Rows are one point carried round by a steady rotation, each followed by how many ticks it has turned.
The counts run from 0 to 151.
[ 36  20  -3  43 -15  -7  40 -48  18  -1  18   1  33  -7   1  -1 -35   2
 -22  -9  35  24 -22 -20 -13  42  -1  -2   2  -7 -15  -5   7 -44 -24  47
 -21  11  11 -43 -39]
69
[ 82   7   8  11 -23  24  -2 -19 -40 -23 -13  51  -1 -29 -22 -18  38   9
  -4  20  11 -13   0 -46  19   7 -30  -7  29  -8 -16 -21  16 -23  24 -19
   6  -1 -25  -8 -41]
53
[ 20  54   7  44  14 -20  -4   0  35 -34  17   3  72   3 -28   6  -3 -35
  20  -6 -10  35  26  -2  37  -8  26 -21  18 -15  -3  19 -20  -7  21  22
  -2  -2 -24 -23   2]
126
[ 27  42   1   4 -10 -12 -13  -8   1  13  31   3  34 -43   6   3  21 -31
  -9  -5  40 -23  22   4 -13 -22   2  -5  10  -2 -23  13 -30 -80   0   9
  14 -11 -23 -25  10]
3
[-20  -6  17   4  -8  -6  57  -6  34  -6  -4  18  10  -5  -7 -21 -20  29
  20  29 -17  65  38 -17  27  27  46  -9   8  -9 -48 -44   8 -22 -11  19
 -18 -17 -20  -6 -23]
32
[ 14   5 -17  13  -8  37  48 -26   1   4 -11 -11 -18  17 -42 -27 -25  28
  14  15  -8  38  33  -7  16  40  46  -4  19  15  -8 -34 -18   9 -18  45
  26 -15 -11  10 -29]
26
[ 34 -16  39  21  16  20  29 -22   3  24  19   0  37   3   4  31  37  18
   9  28 -11 -42 -31  -9 -19 -22  -9 -55  -5 -18 -14 -37   4  10  20   0
   8 -20 -10 -21  59]
141
[  1  11   6  13   1  -6  48 -14  18 -13  -2  -7  10   1  10 -17 -30  24
  13  23 -13  56  59  -7  25  24  73  -6  -9   1 -31 -19  -5 -35 -29  28
  -6 -15 -17  12 -12]
31
[ -3  14  -7  57   5  -6  44 -17  41   7  12 -31  22  19  14  27   1  -2
 -13  19   1   0 -10  27  12  17  -4 -36  -3 -11  17  13 -27 -17 -26  42
 -22   2 -23 -41  51]
77
[ 27  -9  14   4  11  -1  11  -3 -11 -16  -4  41  10 -25   6  -2  30  13
  -3  15 -15  27  38 -55  62   3   9   5  19 -19 -39 -34   4 -53 -11 -13
 -46 -42 -30   2 -10]
42
[ 35   4  -5  44   2  21  30 -11  -3  13  -4 -26   4  24   1  17  11  33
 -24  20   5 -21  37  19  40  -2  20   6  27  19   3   8 -29 -32 -47  32
  31 -17 -29  -1  54]
84
[-24  25  -5  15 -40  32  39 -30  39  18  12 -13   8   2 -13 -18  -8  -7
  47  15 -23  41  14  33  -6  40  29 -32  -7 -17   7  -4 -12  14  24  36
  10 -19 -37 -11   2]
23
[  7  15  -5  38 -12   8  28 -26  50  -1   5  -5  32  19 -21   6 -10 -33
   1  -9  -2  34 -46  21 -10  36 -39 -23   8  -5   2 -14  -6   0   5  58
 -19   6  -8 -55   4]
71
[ 44  22   9  -7  20  -4   7 -31 -38  46  20 -15   1 -36 -26  -2   9  -8
 -10 -22  40 -42 -14  -2 -16   3   0  -1  18   8 -16   5 -42 -51 -10  36
  48 -15 -13 -15  -3]
9
[ -9  19  22  20   9   7  40 -18  21   9   4 -41   8  39 -14  -5  -6  18
   7  18 -40  55  37  30   8  -1  57 -21 -21   9 -18 -17 -40   5  -2  20
  15  -2 -50 -10  31]
29
[-21  -6   1  21 -31  15  45  14  31  14   4   9  19 -10  21   8  23   8
  23  55  10  -4  36  26  20 -20  -4 -29  24   6 -10  -9  12 -17 -16  11
  12 -22 -39 -20  64]
87
[ 34   8   7  -7  -3 -11  51 -42 -23  50  19   3   3 -51  -7  -2  16  10
   7   2  52 -39 -21 -25 -30  13  -8 -14  18  15 -14   1 -34 -41 -16  27
  39  -6   6 -16   6]
10
[ 37  35   3  38  17 -29  16 -14   5 -23  12  -7  22  29 -56  -9  -8 -10
   0  -5 -15  28  28  -4  26   4  22  -1   8  12  22  16 -62   6  17   8
  30  33 -35 -12 -12]
121
[ 18   2 -15   6 -18  53   5   7  -6  15  -9  19   1 -14   2 -15  12  15
   1  25  20 -16  66  12  42  -6  25  12  54  13 -31 -17  19 -49 -38  32
  21 -55 -29   6  12]
90
[ 37   2  19  28  20 -19  33  -9  20  -2   9  37  80 -24 -14  24   1  14
  25  24  25  -1   5 -42  20  -1  13 -37  19 -16 -40 -29  23 -33  -9  14
 -13 -27  25 -16  10]
134
[ 53  49   8  22 -18  22 -33 -28  14 -23  26   5  35 -15  -9 -18   8 -31
   4  -6   1  14 -11  19 -40   3 -36 -27 -10 -13  12 -11   3  -4  47   6
   6  21 -27 -52 -25]
61
[ 19  15  -5 -16 -22  -2  12 -11   5  31  14  42  27 -57 -22  -6  12 -22
   9  -8  58 -16 -14 -18  -8   7 -31   3  47   1 -27 -11   0 -62  -1  28
   3 -24   2 -25 -12]
5
[ -1  36 -22  19 -16  41  18 -34  23  11  14 -40  12  15 -16 -19  -9  -5
  31  -9 -35  35  32  35  13  36  39  -5   3  -6   9   2 -23   6   7  44
  21 -32 -32   2 -18]
24
[-13  -5   7  -3 -13  19  59 -16  15   0 -18 -10 -17  22 -37 -22 -18  32
  20  32 -16  46  15  -1   7  27  30  -8  23  24 -14 -49 -29  18  -2  49
  33   4 -22  -2  -8]
27
[ 35  40 -28  12 -10  37   6 -48 -10  35  37 -19   9 -31  -4  -9   3 -17
  23 -23  18 -25   2   3 -12  37   9 -17   8 -21   6  23 -20 -45   9  40
  20 -47 -24   0 -15]
14
[ 16 -15  -2  38   3 -12  76 -31  25  14  -3 -12   3  26 -21  22  -8  17
 -27  12  21   2 -24 -16   2  41 -13 -14  22  16 -10 -21 -25 -17 -42  51
   0  13   6 -39  15]
75
[ 25  17   6 -31  11  41 -33  -8 -31  31   7  10 -27 -18 -16 -39  20 -20
  -4 -16  -6   3  34  17  -5   3   9  18  12  -4 -41 -25 -12 -56  12   6
  39 -44 -51  -7 -14]
100
[ 28  28  -9  17  -7  48  27 -26   0   9  -5 -28   2  19 -26 -29 -20   7
  14  -7 -21  41  41  13  12  42  44   4  10  -2  -5  -4 -28 -12 -12  39
  27 -23 -20  13 -23]
25
[ 18  32  -2  22   2 -13  15 -12  15 -30   7   1  19  24 -59  -9   7 -13
   7   3 -25  45   5   5  24  10  -1 -22  20  10  26   9 -66  31  40   7
  19  35 -40 -18  -2]
120
[ 59  19   2  25  -9   9  15 -37   1  -9  -1  13  14   2 -38 -21 -19   8
 -13 -12  33  21 -30 -10 -36  21 -31   0  29  14 -15 -37  -6 -11   2  22
  16  33  10 -50 -48]
64
[ 32  17  -3  17 -19  11  62 -57  -8  28  19 -28 -11  -4  -9 -19 -16  31
  10   1  12 -11  21 -13  -7  41  46 -14 -12  -2   4  17 -26 -10 -18  37
  46  -6 -11  15 -12]
20
[ 24  26  -3 -16  -3   9 -14  -1  20  36  21   5  23 -18 -32   3  35 -26
  10  -9  21 -26 -29  17  -9 -12 -43 -15  43   9 -17 -11 -42 -25  27  39
  28 -22 -29 -32  21]
7
[ 17   9 -27  55 -18  11  38 -19  22  -8   2 -13  21   0  18  23  -4   3
 -23   4  17  -3  21   5  48  41  13   1  24 -11   8  25  -4 -51 -48  40
 -19 -37  -3  -7  14]
79
[ 28  33 -16  28 -17  -9  29 -31   7 -30   6  25 -11 -18 -28 -19  -9  -4
   7  -6   8  36  31 -28  37  51  19   5   8 -19  15  20 -41 -18  22   8
  -1   4 -30   0 -57]
117
[  4   5   0 -20 -13  -6  33 -47 -10  16  15  35 -38 -39  -1 -29  11  -5
  16  -2  25  21   9 -29 -19  50  -5   6  -6 -25 -24 -26 -10 -41  39   0
 -18 -23 -37  -3 -53]
107
[ 40  33  -7  -2  12   4 -14 -22 -16  47  27 -22  16 -23 -37  -1  29 -29
 -11 -24  13 -41 -18  13 -15  -7 -15 -11  26   5  -9   4 -53 -36   8  31
  43 -26 -24 -24  19]
8
[ 26  19  25  28   3 -14  10 -38  25   1  21 -14  21  18 -16 -13  -7 -13
 -14  -4   5  20 -41  15 -52  12 -28 -24 -17   6  -2 -21 -21  -1  17  27
  16  46 -15 -72   3]
66
[ -7 -13  15 -13 -13  41  15   2  21  31 -28  21  -6 -11 -20 -17  31  23
  11  47  11  -3  27  19  -3 -19 -12  -2  55  24 -30 -49   8 -16  -6  15
  43 -18 -43 -13  45]
92
[ 48  28   9  38  17 -40  31 -14 -11 -27   5  13  29  12 -45  -5 -23  12
  -8   1  10  30  28 -30  26  12  50   6   6  14   5  27 -49 -12  -5   8
  19  39 -19  -7 -17]
122
